Each named turn below is shown by a few rows before and after it. Which turns, in which order, take the first row of each later pair to the second? The first pair is answered.
Z_164:
[  6.5  14.0  11.2  23.7 -17.2  16.4  -5.9   3.5  -3.4 -10.9  27.1   2.0
  25.0   1.6] |-> [ -2.6  11.8   4.1  18.5 -13.5  -4.6 -33.0   7.2  -6.9 -18.7   7.9  25.9
   7.0  -2.8]
[  9.8  -6.8 -11.0  -9.6  11.6   2.1  19.0   1.0   5.9  -0.6 -12.4  -5.5
   0.1   0.5] |-> [ 13.9   8.8 -11.0  -1.7  -4.5  15.6  12.4  -3.8   5.4   5.9   2.0 -13.4
   0.2   8.2]
[  3.9  23.5   0.7   9.5 -12.9   4.7 -28.4  -6.8  -7.8  10.5  11.1   4.9
 -12.8   9.5] |-> [ -6.6  -5.5  -2.0  -5.2  14.8 -22.3 -20.5  -0.6  -4.4  -2.3 -16.8  25.7
 -10.4  -3.6]
Z_904:
[  8.3   4.8 -10.0 -26.1   8.6  -2.5   9.8 -32.2  15.0 -33.6 -32.7 -26.2
  32.8   1.7] |-> [ -4.4  12.3 -22.8 -28.9  -0.4 -24.0 -12.7 -17.3   6.3 -44.8 -31.8  17.0
  16.1  -8.9]
[-17.2   6.5 -12.3 -19.0   7.0 -20.1  30.1  44.5  -8.3  -8.1   1.5  33.1
  37.5 -14.0] |-> [ -2.7  -2.4  -0.1 -16.3  20.5   2.9  51.1  27.3   2.8   4.4  -2.0 -14.7
  53.2  -4.6]
[ -6.7  39.4  -6.4   6.0 -39.5  32.6  11.9  10.4 -12.8  25.1  42.8 -18.7
   0.5  -4.3] |-> [ -2.3  11.5  11.3  -4.1   2.6  27.3 -11.3 -21.6   5.7  37.1 -12.2 -67.1
  -9.6   8.5]
Z_364:
[ 20.3  -6.5  12.6  14.5  -0.1  38.0  81.5   6.7   4.0   7.3  44.9 -23.1
  50.0  -0.4] |-> [  6.9  57.9  -3.6  27.3 -59.4  24.1 -46.0  -0.4 -18.8  14.8  50.9   9.4
 -18.4  13.9]
[  3.2  29.0  -5.4  15.1 -11.2  -1.6 -39.7 -18.5  -9.7  11.7  17.1 -21.2
 -24.2  -9.7] |-> [-10.4 -10.9 -13.5  -0.6  17.7 -31.9  17.0  13.2 -10.6 -17.1   8.8  29.7
  -2.2 -37.9]
[  4.8   3.5  -4.0 -16.7  11.7  -1.1 -15.2  -8.3  21.4   9.5 -13.3 -16.6
   1.6  19.0] |-> [ -4.2  -0.6 -11.4 -20.8   9.9 -17.4 -19.9   2.6  15.3   1.3 -16.3  10.6
  -3.8  11.1]
[  0.3  -6.2   3.3   8.6   8.6   6.0   6.2  -3.2  23.3  21.6   4.4 -26.7
  -4.9  26.3] |-> [-14.5   0.6 -10.0   4.7  -3.6 -16.7 -22.9  10.8  10.0   9.0   0.2  16.7
 -25.0  16.3]

Each pair is two turns apart.
[  1.6   4.9   2.0   6.6 -12.2   8.7  12.6   8.9  -8.7  -5.3  16.9  -1.9
  11.2  -2.4] |-> [  4.4   0.6   6.3   5.2   0.2   7.6   3.7  -7.5  -3.0   2.9  -0.9 -28.8
   4.2   5.2] -> Z_364 Z_904
[ -5.8  -4.0  -0.1   6.9  -2.7  48.9  32.9  -3.1  -6.2   5.5  35.8 -18.8
  27.5   2.4] |-> [-23.9 -13.0  -3.9  -8.6  20.1  -1.6 -54.8 -15.1  -4.6  -2.3 -34.0   1.6
 -23.0   2.6] -> Z_904 Z_364
[ -0.7  -5.7  -5.7  27.8 -14.0  -6.1 -24.0  -4.7 -19.6  19.8  -4.0 -38.6
   0.5  21.1] |-> [-13.3  -1.5 -19.2  26.3 -25.8 -22.3 -19.4  20.4 -30.7   5.0   9.4  12.2
  -1.6   4.8] -> Z_164 Z_904
[  7.1  22.9 -13.6   8.4 -32.6  10.1   9.3  16.0 -11.0  -8.5  36.4  16.3
  -8.1  -8.5] |-> [ 18.6 -15.0   6.0  -4.0  19.8  15.3  27.2 -11.6  11.2   5.3  -8.2 -43.4
   4.5   1.5] -> Z_364 Z_904
[-33.1  -9.2  -6.5  -5.6  -2.0  -6.0 -12.8  -6.2  26.7   0.0 -46.7 -43.9
 -26.6  -8.7] |-> [-40.1   2.1 -12.7  -1.9 -18.2 -15.0 -29.0   1.8  18.9  -2.1 -38.4 -19.7
 -37.4 -13.9] -> Z_164 Z_364
[  7.5  -8.0   6.8  -6.2  17.8  -5.9  -8.4 -20.7  -1.3  -7.9 -23.1 -16.0
  -6.6  -0.8] |-> [  0.5   0.6  -1.6  -6.6   3.5 -17.0 -21.1  -8.7  -8.7 -10.3 -18.4  11.6
 -15.7  -7.6] -> Z_164 Z_904
[ -7.7 -29.7  -2.0  -7.2  13.7   5.7  16.9  -8.2  15.1  -0.3  -7.0 -19.8
  20.6   7.6] |-> [-21.8   0.5 -17.8  -1.0 -18.5  -9.7 -21.6   8.0  -1.1  -8.1   6.9  28.2
  -2.2   0.6] -> Z_164 Z_364
[  7.6 -13.2  -7.6 -11.4  24.0   8.3  45.0   1.1  -0.5   1.2  -2.8   8.3
   9.0  -6.5] |-> [ -0.8   9.1 -11.8 -12.3  11.0  -4.3 -31.6 -14.5  -5.0   8.4 -26.7  10.6
 -29.1   4.7] -> Z_364 Z_164
[ -0.8  -4.8  -3.2   6.1  -2.4   1.6  21.4 -11.4  -6.7  -3.4  10.1  -1.2
  15.5  -6.2] |-> [  0.4   5.1  -0.9  10.5  -7.8   4.3  -6.7 -23.7  -5.2   4.2   0.6 -15.4
   0.9   3.2] -> Z_364 Z_904
[-9.0  0.6 -2.6  5.4 -6.7  6.7 14.6 14.1 11.0  2.1 13.7 16.6  8.0  0.9] |-> [-12.8   2.0  -6.0   3.2  -6.5   0.8   5.1  15.7  10.8   1.9   8.9  24.3
   0.1   0.5] -> Z_164 Z_164
[ 17.4  27.7   8.8  -0.8 -16.4  25.2  10.0  -1.5   3.8   7.4  33.2 -24.2
  27.8  -2.9] |-> [ 14.2  35.8   7.1   3.4 -24.5  20.2 -15.1  -2.8  -0.2   8.6  31.9 -16.6
  13.1  -2.9] -> Z_164 Z_904
[ -8.4 -22.6  -5.0 -27.9  -5.5 -10.1  54.7  17.4   7.5   5.4  24.3  -4.1
   0.4  -2.2] |-> [  4.2 -11.2   7.2 -23.9  -5.2   5.2  10.8 -14.1  14.7  26.6   3.5 -53.4
 -15.8  18.3] -> Z_164 Z_904
[ -6.6 -32.9  19.9 -16.4  14.9 -46.1  34.2  -5.8  -8.5 -17.1 -24.9 -15.7
  -0.2  10.0] |-> [  9.6  -7.8  28.3  -0.2  -7.2  -9.4  26.7 -22.3  -7.7   6.0  -0.2 -58.3
   0.0  29.0] -> Z_904 Z_364
[ -0.6 -40.6  23.1  -7.7  30.9  -1.1  -7.2   4.3  22.9   3.1 -29.0 -17.6
 -13.6  -3.6] |-> [ -9.3 -23.0  16.0  -2.7  13.0 -13.2 -40.6   6.5  13.6   2.0 -27.6   3.4
 -34.0  -3.1] -> Z_164 Z_904
[  5.8   5.1  -0.1   6.2 -15.3  28.1  32.5  20.6  -7.6   6.6  36.0 -15.9
  18.3   2.8] |-> [ -5.8 -13.8  -6.4  -4.5  -0.6   4.9  43.3  34.5  -7.2  -9.8  19.0  16.1
  17.3 -12.0] -> Z_164 Z_364
[ 10.9  25.5 -29.7  -1.7  -9.7 -12.4  -3.3  17.7 -19.0   2.1  25.6  -6.3
 -22.7  22.1] |-> [ 20.3  15.2 -21.7  -0.8   1.2   4.4  15.8   9.5 -13.2   6.1  26.1 -30.7
  -9.9  25.1] -> Z_364 Z_364
[ -4.1  10.0 -11.3   7.2   8.9 -15.7  -4.9  20.2  -7.0   5.1  17.1  40.3
  -7.5  -7.1] |-> [  3.9 -14.2   0.9   1.3  46.5  -9.0  -1.7  -3.6   9.8  12.8 -17.7  -8.5
  -0.2   5.1] -> Z_364 Z_904
[ -2.3 -11.6  13.3 -11.6  37.0 -17.6 -11.0 -23.5   1.4  -2.1  -9.8 -56.5
  10.2  -5.8] |-> [-15.5  28.4 -10.8  -0.8 -19.0 -24.5 -24.0  10.3 -26.6 -17.6  42.9  15.3
  -2.3 -21.5] -> Z_364 Z_904
[  1.7 -10.7   4.6  10.0 -14.7  -5.0 -10.2  27.4 -13.8 -20.5   8.5  52.6
  20.5 -29.0] |-> [ 19.6 -31.1  24.8   5.8  15.6  19.6  27.4   6.7   3.4  -8.3  -3.5  -8.6
  42.8 -19.5] -> Z_164 Z_904
[-19.0 -10.1  15.7   5.8   6.3  27.3  28.4  13.4  12.0  27.1  21.3  11.6
   9.6 -15.3] |-> [-27.0 -19.4   8.5  -4.8  20.9  -3.1 -12.9  10.4  14.5  19.7 -16.3  29.6
 -13.9 -18.9] -> Z_904 Z_904
[  6.7   9.2   2.8  -1.6 -10.0   7.0 -13.2  -5.1   3.4   1.5   1.7  -9.2
  -1.6  11.7] |-> [ 2.8 -6.4  0.3 -7.9  1.6 -1.0 17.4  7.3  2.3 -6.6  1.8  7.5 10.2  0.5] -> Z_364 Z_164
[-16.9   1.0   0.7 -16.6  18.6 -43.5   4.2  12.3 -20.2 -13.1  -9.3  19.5
   2.0 -22.1] |-> [-11.4  29.3   2.5  -4.9  -5.0 -27.5 -39.2  -6.0 -25.8   3.0  -3.7  -5.7
 -16.7  -6.1] -> Z_364 Z_364
[ 12.0  -6.8   3.5  -1.5   2.9  22.1  61.1   7.9   3.7   9.9  20.5 -10.3
  29.3  -1.5] |-> [-12.9  12.4 -16.6  -5.7 -13.7 -26.2 -31.7  14.9 -10.6  -0.3 -11.7  48.0
 -26.1  -5.8] -> Z_164 Z_164
[-18.2   2.8  -8.8  -5.7  -3.4 -12.1  20.9   8.1  -7.8  -3.2   5.6  16.5
   4.5 -18.8] |-> [ -6.8  -4.4   0.2  -6.1  10.4   0.5  24.7  -9.7   1.3  10.7  -6.5 -23.0
  11.6  -8.5] -> Z_164 Z_904
[ 11.8 -32.7   8.8  -4.4  24.2   2.4  41.5   4.5  14.8   2.5   2.4 -18.4
  19.2  -7.0] |-> [ 13.7  -1.3  11.4   0.8   6.3   2.4 -34.6 -20.0  10.6  20.2 -12.0 -38.8
 -17.7  13.3] -> Z_164 Z_904
[-21.6  12.2 -19.6  15.9  -7.8   1.9 -16.8  10.5  14.8 -24.1  29.4  16.2
  -7.8   5.3] |-> [-14.5 -17.7  -5.1   5.9  30.2   6.7  11.1  -4.7  31.7 -20.9   2.2 -21.1
   7.6   8.9] -> Z_364 Z_904
[ 15.3  22.8   3.0  11.6 -37.9  14.8 -44.6 -16.1 -12.6  43.4   3.2 -70.3
  -9.8   3.0] |-> [ -9.6 -54.2  -5.3 -22.4  35.0 -45.9  14.9  12.8   1.0   1.8 -55.8 -11.4
   9.0 -33.3] -> Z_164 Z_364
[-28.5  17.3 -21.2 -33.6   2.8 -32.1  -9.8  11.3 -23.4 -28.2 -14.5  33.5
  -8.7 -40.9] |-> [ -1.0  51.1  -8.7  -8.9 -32.2  28.6  15.0  -3.6 -24.6  -0.2  41.6 -23.1
  14.7 -20.1] -> Z_904 Z_364
[ 11.8  -6.9   3.9  -4.1  -2.7  37.2  45.1  -4.5  11.7  18.3   5.3 -51.9
  38.4  12.4] |-> [-19.0  -3.2 -19.7 -19.2  -8.1 -32.7 -54.6   4.6  -0.8  -1.6 -46.1  26.2
 -25.5   1.6] -> Z_164 Z_164
[ 28.3  11.9  -8.8  14.3 -13.9 -24.6 -30.9  21.7   3.9  -7.6  12.3  22.2
 -36.3   4.9] |-> [ 30.0 -14.6  -5.1   7.1   8.0 -21.2  34.4  35.2   9.2 -16.2  23.0  22.9
  -1.2  -6.2] -> Z_164 Z_904
[ 29.8 -18.3  19.5 -13.8  25.0   7.6  23.4  -4.0  15.0 -10.6   8.0 -63.5
   5.3 -14.3] |-> [ 11.7   7.2   5.9 -16.5   0.4 -24.3 -63.0  -1.7   1.4 -16.1 -10.4 -15.5
 -44.2 -17.6] -> Z_164 Z_164
[ -8.3  -4.8   3.5 -10.3  -3.7 -19.4  -6.9   9.2  -1.6 -13.1   3.9  37.5
 -15.6 -18.1] |-> [  2.0 -26.0  16.0 -12.0  19.5  -1.0  31.9  -0.6   9.9  -8.0   0.5   3.5
   5.5 -14.0] -> Z_164 Z_904
[ -0.6 -29.3  10.5 -17.7  35.5 -23.2  48.6  16.0  13.7 -16.1 -27.8  -4.7
  11.2  -8.4] |-> [ -2.9 -16.7   2.1 -12.1  13.3 -21.8  58.2  33.7   3.3 -20.9   2.2  22.8
  16.5 -18.1] -> Z_904 Z_904
[ -0.5 -30.2  -0.2 -23.5  26.4 -10.2  15.6  43.6  -0.7 -21.5 -49.9  24.8
  10.7   0.2] |-> [ 18.7  13.0  13.0  -5.3  -3.3  24.9 -45.5   4.7   0.1  13.1 -41.4 -38.2
 -12.9  34.2] -> Z_364 Z_164
[ 21.5 -38.5  11.1  -4.6  28.3  15.1  41.3 -32.6  36.2  -8.6 -43.0 -32.0
  44.4   5.7] |-> [  5.5  45.4 -13.8  22.7 -65.1  10.0 -57.4 -12.9  -1.1  -6.6   8.7  32.9
  -8.4   7.5] -> Z_364 Z_904
[  9.7  15.8  11.2  -2.1  -0.5 -33.3 -32.0  -1.9 -36.1  -4.0  -8.2  12.6
 -14.9  15.3] |-> [ 25.4   9.5  21.3   4.9   3.9   0.7  25.7  -1.8 -31.8   6.1  23.4 -21.0
  22.5  18.5] -> Z_364 Z_164
[  0.7  13.1  18.2 -14.9 -21.3  -8.3   5.7  25.4  -1.4  -0.2  21.1  58.9
 -19.7 -41.3] |-> [ 21.3 -16.3  44.1 -22.9  29.6   3.7   2.9 -19.7  24.8  18.6 -33.5 -28.6
 -12.7 -20.1] -> Z_904 Z_904
[ 40.1  24.5  21.4  28.6  -4.6   4.3 -26.6 -31.2 -14.8  15.3   7.4 -23.5
 -15.4  11.8] |-> [ 24.1  29.1   5.2  24.1 -21.8 -16.9 -14.4   4.0 -29.1  -4.4  26.1  39.8
 -14.1 -10.2] -> Z_164 Z_904
[-20.4   4.7  -5.9 -17.9   8.9 -19.8 -15.3 -18.4   0.8  -2.9 -19.7 -12.0
  -9.2   6.4] |-> [-19.7  13.1  -3.9 -16.2   1.3 -15.0 -20.0 -20.4  -1.8   2.1 -14.6 -14.5
 -11.5  10.1] -> Z_164 Z_364
[ 16.9   9.6 -13.4  10.2 -15.1  -9.2 -38.3  -3.7  -7.2   5.5   6.1  21.2
 -15.0 -27.1] |-> [ 19.7   4.2 -14.0   8.9 -17.4  -1.9   4.5   8.5  -9.0  -0.2  26.3  29.0
   5.9 -37.1] -> Z_904 Z_364
[ -1.4 -18.8   7.3 -17.1  23.4  -8.2   0.6  -2.7  10.0  -0.1 -28.4 -16.1
  -0.7   2.5] |-> [ -7.4 -17.4   3.7 -20.5  18.2 -18.4 -12.0   2.7   6.5  -5.5 -31.9   4.0
  -9.4  -0.8] -> Z_364 Z_364
[ 25.2  -3.1 -40.4 -20.9  17.8 -31.6  -7.1   3.7  27.2 -27.6 -18.1  48.9
  -0.6 -45.3] |-> [ 36.5  36.6 -31.6  -3.8 -11.4  -8.2 -61.2 -18.3  24.8  -3.9 -12.3  12.5
 -23.4 -20.5] -> Z_364 Z_364
[-12.1  29.9  28.0   6.5 -14.5   9.6   2.7 -21.2 -19.4   5.6   6.2  16.1
  31.5  27.3] |-> [-21.3  18.7  24.6  -4.9   0.5 -16.9 -13.7 -16.7 -18.2  -5.6 -18.8  41.1
  22.5  19.6] -> Z_904 Z_364
[  2.3  20.2 -19.9 -11.4 -18.7  10.0  14.4  21.5 -12.0  11.6  24.3  14.5
   6.1  -6.2] |-> [  9.8   2.4 -12.6 -15.1   4.1  17.8  36.4  12.1  -4.1  14.0  15.7  -9.4
  17.1  -2.4] -> Z_164 Z_364
[ 13.2   0.8   1.3   4.7 -14.6  14.7  13.5   8.5   3.3  -1.2   9.9  -8.5
  14.0  -2.3] |-> [  5.8  -1.0  -4.0  -3.1  -3.7  -8.1 -26.6   0.7   4.5  -2.5 -21.3   2.0
  -9.8  -2.5] -> Z_904 Z_364
[ -9.0 -11.1   5.3   2.5   9.7  -0.6  18.2   9.5  -3.3  -5.7  -1.2  13.8
  12.8  -5.5] |-> [ -7.7  14.0   3.9  11.9 -14.8   9.1  -2.5   4.4  -9.3   3.4  17.8   9.0
   3.8   4.3] -> Z_164 Z_364
[  8.9  15.5   7.8   5.0  -4.2  16.5  -6.7 -19.3  -2.5  15.3  11.7 -29.4
  10.8  10.1] |-> [ -8.6 -13.7  -0.2 -14.9  22.4 -26.0  -4.6  -2.0  -1.1  -7.7 -19.6  16.4
   5.2  -8.2] -> Z_904 Z_364
[-19.6   3.4 -12.6 -10.0  -0.1 -12.8  17.8   9.5 -12.0 -11.7  25.4  41.2
  21.6 -16.3] |-> [ -5.3  -8.0   4.6 -13.1  31.4  -4.0 -22.5 -34.4   9.4  10.8 -24.0 -27.3
   6.4   7.5] -> Z_364 Z_904
[ -7.9   6.5 -13.8 -17.5  -9.7   6.2  10.4  -6.5  20.3  -3.8 -24.4  -0.6
 -35.9  26.7] |-> [ -2.6   4.8 -11.2 -15.7 -10.1  17.6  26.6  -9.0  21.3   0.0 -18.2 -13.2
 -26.7  29.0] -> Z_164 Z_164
[ 13.5  49.3  21.6   9.2 -38.8  16.6 -47.1  -3.4 -18.1  13.9  19.3 -25.8
 -19.3   5.2] |-> [ 11.8  43.1  22.4   3.7 -28.6   7.0 -58.6  -8.7 -15.9  13.9   2.0 -28.6
 -24.9   5.9] -> Z_904 Z_904
[  8.6   7.7 -13.1  10.7 -14.2   7.4 -35.3 -10.1   9.4   5.1   1.1 -22.5
   9.5   5.6] |-> [  2.6 -25.6 -13.9  -3.2  17.3 -14.8  -9.5  -1.1  14.3 -10.1 -22.9  -6.0
  21.5  -7.9] -> Z_164 Z_364
[ 15.8  18.8  -3.3   3.2 -15.6 -14.0 -41.5 -19.6 -15.5  -2.6   4.4   5.8
 -13.0  -9.8] |-> [ 29.0   8.3   8.1   4.1   0.4   8.9  -8.4 -35.8  -5.5   4.8   8.6 -36.8
  10.2  -2.5] -> Z_364 Z_364
[ -1.8  -1.3  24.1  -4.7  13.5  35.4  13.1 -16.5  19.5   3.4 -20.2 -36.8
  12.4  -1.8] |-> [-13.0  35.0   5.6   6.9 -36.3  30.6 -10.0   7.4  -1.0  -2.7  19.3  15.7
  -3.3 -10.3] -> Z_364 Z_904
[-16.8  30.3  -5.7 -12.8 -23.2  -5.0  18.3  30.8   1.5   5.9  35.6  11.5
  17.9  -9.8] |-> [-16.6   4.3   2.7 -29.5  24.3 -28.9 -23.8  -3.1  18.8  11.8 -32.7 -19.0
  -7.5  -1.1] -> Z_904 Z_904
[ -0.7 -31.0   6.4 -14.7  33.6  12.9  35.8  -8.6  15.7   4.2 -17.2 -35.5
  20.1  -4.4] |-> [-20.3  -4.8 -17.4 -12.6  -7.3 -11.1  23.8  31.0  -8.6 -16.6  16.6  45.6
   8.6 -22.9] -> Z_904 Z_904
[  2.0 -29.0   7.3  -8.3  26.2  -7.3  79.1  16.9   7.1 -19.9  10.7   6.6
  39.2 -22.8] |-> [-20.2   6.1 -16.0  -5.7 -13.2 -41.2  -8.0  27.2 -14.8 -27.7   8.2  74.1
 -14.9 -27.7] -> Z_364 Z_364
[  3.6 -18.0  10.9  -6.0  31.7  -2.8 -14.8 -24.6  17.5  10.3 -36.9 -43.6
  -1.9  17.6] |-> [  2.0 -33.0   6.2  -7.8  36.8  -3.7  45.9  -2.1  15.8  -4.3 -15.4 -19.9
  27.9   0.7] -> Z_904 Z_364
[ -0.4 -41.7 -11.1 -21.9  55.6 -15.8  25.3  12.2  18.4 -23.0 -38.4  42.8
  -7.5 -18.0] |-> [ -3.6   6.0 -14.1  -8.8  12.7 -14.3 -61.5  -0.1   5.6 -10.0 -33.2  48.9
 -50.7  -2.1] -> Z_364 Z_364
[ 17.6  19.2  -5.6 -15.6 -32.7 -20.0 -26.0   1.4 -15.8  19.7   6.5  -9.4
  -7.6  -5.1] |-> [ 29.3   4.6   3.1 -15.2 -17.4  -5.3   8.2  -4.9  -6.6  25.5   6.1 -39.6
  12.3  -2.0] -> Z_364 Z_364
[-16.6 -28.7   0.5   2.4  37.5 -26.3  30.2  -3.9  13.1 -25.1 -45.2   5.6
  -0.7 -14.2] |-> [ -2.0   2.8   1.4  20.1  -3.6  13.7  68.2  10.0   3.4 -18.8  22.5   4.2
  23.5 -14.6] -> Z_904 Z_164
[  0.4 -12.3 -18.4 -18.2 -13.2  11.6  21.3  15.3  -1.0  14.4  -7.5 -13.5
   6.1 -10.7] |-> [ -4.6  -1.1 -25.8 -17.7 -22.9   1.8  -9.0  16.2  -6.6  15.1 -12.0   0.8
 -11.9  -9.3] -> Z_164 Z_164
[ -7.0  21.4  12.0  28.3   0.3   3.8 -39.1  21.5 -24.2  16.4  29.3   0.9
 -12.1   3.7] |-> [ -6.7 -25.9  17.7  13.6  47.7  -6.1  21.3  26.4  -9.6   2.1   7.0  -3.4
  15.3 -10.5] -> Z_164 Z_164
[  7.9  -4.0   5.9  12.5   4.5  -1.0 -16.9 -13.1  -0.2  13.5 -11.0 -30.6
  -9.3 -15.2] |-> [ -3.0   4.7  -5.8  11.7 -12.0 -16.2 -25.0   5.5 -11.5   2.5   0.2   9.1
 -17.3 -26.5] -> Z_164 Z_904
[ -0.7  11.1  17.6  14.2 -20.5   9.1  29.4   0.2   3.0 -19.2  34.5   7.0
  10.9   0.1] |-> [  6.8  14.5  25.8  13.1 -13.0   9.2 -17.0 -26.2   9.4  -6.2   3.6 -29.2
 -12.5  16.3] -> Z_904 Z_164
[  0.9   0.9  21.9  -2.1   4.8 -12.3  42.4 -15.4   3.1 -10.4 -23.4 -20.9
  11.0  -8.2] |-> [  2.8   8.7  24.8   1.9   1.8 -11.5  13.1 -26.9   5.7  -1.3 -32.4 -34.6
  -3.4   1.6] -> Z_904 Z_364
[ -3.7  -4.1  27.4  -4.7  17.3 -17.4 -13.2  -5.3 -14.1  12.1  -8.6  -1.5
 -14.3  -1.4] |-> [ -2.1   0.2  28.5  -2.2  10.1 -14.9 -17.2  -7.0 -15.4  13.4  -4.1  -2.4
 -17.6   3.4] -> Z_164 Z_364
